The same turns and mirrors carry the whole set onto itself and the rows of a family onto each other. Which other rows belong to the same family as each row named below? List them in the order they appear above.
These 21 rows form 7 families of 3 rows each.
Vib: | +1.53 | -0.32 | +0.54 | +2.66 | +1.59 | +0.38 | +0.63 | -0.09 | -2.74 | +0.39 | +1.02 | +2.48 | +2.40 | +0.53 | +0.60 | -3.34 | -0.70 | -1.15 | -0.30 | -2.91 |
vak: | -0.95 | +2.40 | -0.66 | +2.12 | -0.83 | -1.85 | -3.37 | +1.36 | +1.13 | +1.80 | +1.49 | +3.24 | +1.60 | -2.11 | +0.72 | -4.48 | +0.87 | +2.45 | +3.17 | +0.36 |
gibag: | +1.25 | +0.91 | -2.31 | +2.69 | -0.17 | +1.54 | -0.19 | -0.50 | -1.71 | +1.42 | -1.81 | +2.60 | -2.02 | -1.39 | +2.10 | -1.69 | -1.25 | +0.80 | -1.24 | -1.96 |
neru: | -1.27 | -1.76 | +0.37 | -0.13 | -0.70 | +2.33 | +1.38 | +0.00 | -2.03 | -0.35 | +1.19 | -0.64 | +2.01 | -0.14 | -0.96 | -0.96 | +0.42 | -0.87 | +0.20 | -1.12 |
gasaz: | -2.44 | -1.02 | -2.27 | +0.29 | -1.63 | +2.65 | -0.74 | +0.71 | +1.96 | -1.31 | -0.03 | +0.37 | +0.12 | -2.12 | -1.44 | -0.46 | +1.14 | +0.72 | +2.43 | +1.31 |
fipug: | +2.19 | +1.49 | -1.62 | +3.85 | +0.30 | +1.81 | +0.63 | +0.25 | -0.22 | -0.21 | -1.27 | +4.58 | -1.50 | -1.11 | +0.10 | -1.72 | +0.04 | -0.09 | +0.54 | -1.12 |
faz: | -1.73 | -2.11 | -0.16 | +0.79 | +1.37 | -0.49 | -1.97 | +0.49 | -0.66 | -0.24 | +2.37 | +0.15 | +4.88 | -0.08 | +0.20 | -4.20 | -0.48 | -0.45 | +1.63 | -1.54 |
Taza: | -1.17 | -0.56 | -3.24 | +2.23 | +1.43 | -1.30 | -4.59 | +0.30 | +0.67 | +1.17 | -0.05 | +1.78 | +1.87 | -1.79 | +2.75 | -4.81 | -1.77 | +1.58 | +1.20 | -1.47 |
Bis: | -2.31 | -1.40 | +0.64 | -0.98 | -1.68 | +2.85 | -0.68 | +0.71 | +0.10 | +1.25 | -0.45 | -0.94 | -0.10 | -3.52 | -0.62 | -0.70 | +0.54 | +1.86 | +0.14 | -0.98 |
dis: | -0.03 | -0.26 | -1.23 | +2.06 | +2.54 | -1.74 | -2.81 | +0.17 | +1.21 | -1.17 | +0.71 | +2.75 | +3.89 | -2.60 | +2.00 | -3.63 | +2.64 | +0.76 | +2.65 | -0.46 |
dukib: | -0.67 | -0.23 | -2.62 | +3.03 | +1.73 | -1.02 | -3.94 | +1.07 | +2.48 | -0.63 | +0.66 | +3.34 | +2.60 | -1.62 | +0.61 | -4.75 | -0.40 | +0.80 | +3.15 | -0.42 |
Dumu: | -1.70 | -1.21 | +0.10 | +0.99 | +1.45 | -0.89 | -4.55 | +1.23 | +1.26 | +1.65 | +0.71 | +1.13 | +3.05 | -3.28 | +1.19 | -5.03 | -0.77 | +2.19 | +1.45 | -2.17 |
tesa: | +1.92 | +0.90 | +1.02 | +2.67 | +0.84 | +1.15 | -0.43 | +0.39 | -1.44 | +2.27 | -1.19 | +3.34 | -0.67 | -2.53 | +1.15 | -2.95 | -0.67 | +1.27 | -1.20 | -3.48 |
lebu: | +1.05 | +3.62 | +0.01 | +2.69 | -1.85 | +0.10 | -0.19 | +0.76 | -0.65 | +2.10 | +0.24 | +4.07 | -1.24 | -1.73 | +0.34 | -2.43 | +1.16 | +1.83 | +1.35 | -0.10 |
nuz: | -3.17 | -1.46 | -3.00 | -0.56 | -1.79 | +2.06 | -1.87 | +0.08 | +0.46 | +0.45 | -0.53 | -1.32 | -0.19 | -2.34 | +0.78 | -0.85 | -0.38 | +1.61 | +0.74 | +0.25 |
Sobar: | -1.10 | -1.92 | +0.08 | -1.63 | -1.22 | +3.20 | -0.86 | -1.37 | -0.77 | -1.66 | +0.34 | -0.12 | -0.51 | -1.00 | -0.78 | -0.79 | -1.11 | +1.10 | +2.30 | -1.51 |
Zepi: | +2.52 | -0.10 | +0.39 | +1.55 | +1.06 | +1.54 | -0.90 | -1.58 | -2.06 | -0.77 | -0.25 | +3.57 | -0.82 | -0.19 | +0.83 | -2.90 | -2.28 | +0.61 | +1.26 | -3.68 |
Kuzi: | -0.78 | -1.97 | -0.45 | -0.03 | +1.42 | -0.06 | -4.36 | -0.89 | +0.32 | -1.34 | +1.38 | +1.50 | +2.40 | -0.85 | +0.72 | -4.54 | -2.25 | +1.43 | +3.60 | -2.42 |
lufu: | -2.18 | +1.89 | -0.42 | +0.22 | -3.19 | +0.72 | -1.21 | +1.13 | +0.82 | +1.37 | +1.04 | +1.16 | -0.11 | -2.44 | -0.72 | -1.54 | +1.87 | +2.37 | +2.70 | +1.59 |
mena: | -1.51 | -0.92 | -0.87 | -0.23 | -0.29 | +1.45 | -0.11 | -0.15 | +0.77 | -1.78 | +0.07 | +0.24 | +1.75 | -3.03 | +0.23 | +0.03 | +3.91 | +0.65 | +2.00 | +0.98 |
kazi: | +2.41 | +1.18 | -0.38 | +2.82 | +1.38 | +0.66 | +1.04 | -0.55 | -1.02 | -0.85 | -0.97 | +3.83 | +0.43 | -2.13 | +1.55 | -1.13 | +2.99 | -0.02 | +0.43 | -1.10 |

The rest of the family of gasaz: fipug, dukib
The rest of the family of Zepi: Sobar, Kuzi
The rest of the family of tesa: Bis, Dumu
The rest of the family of Taza: gibag, nuz
The rest of the family of faz: Vib, neru

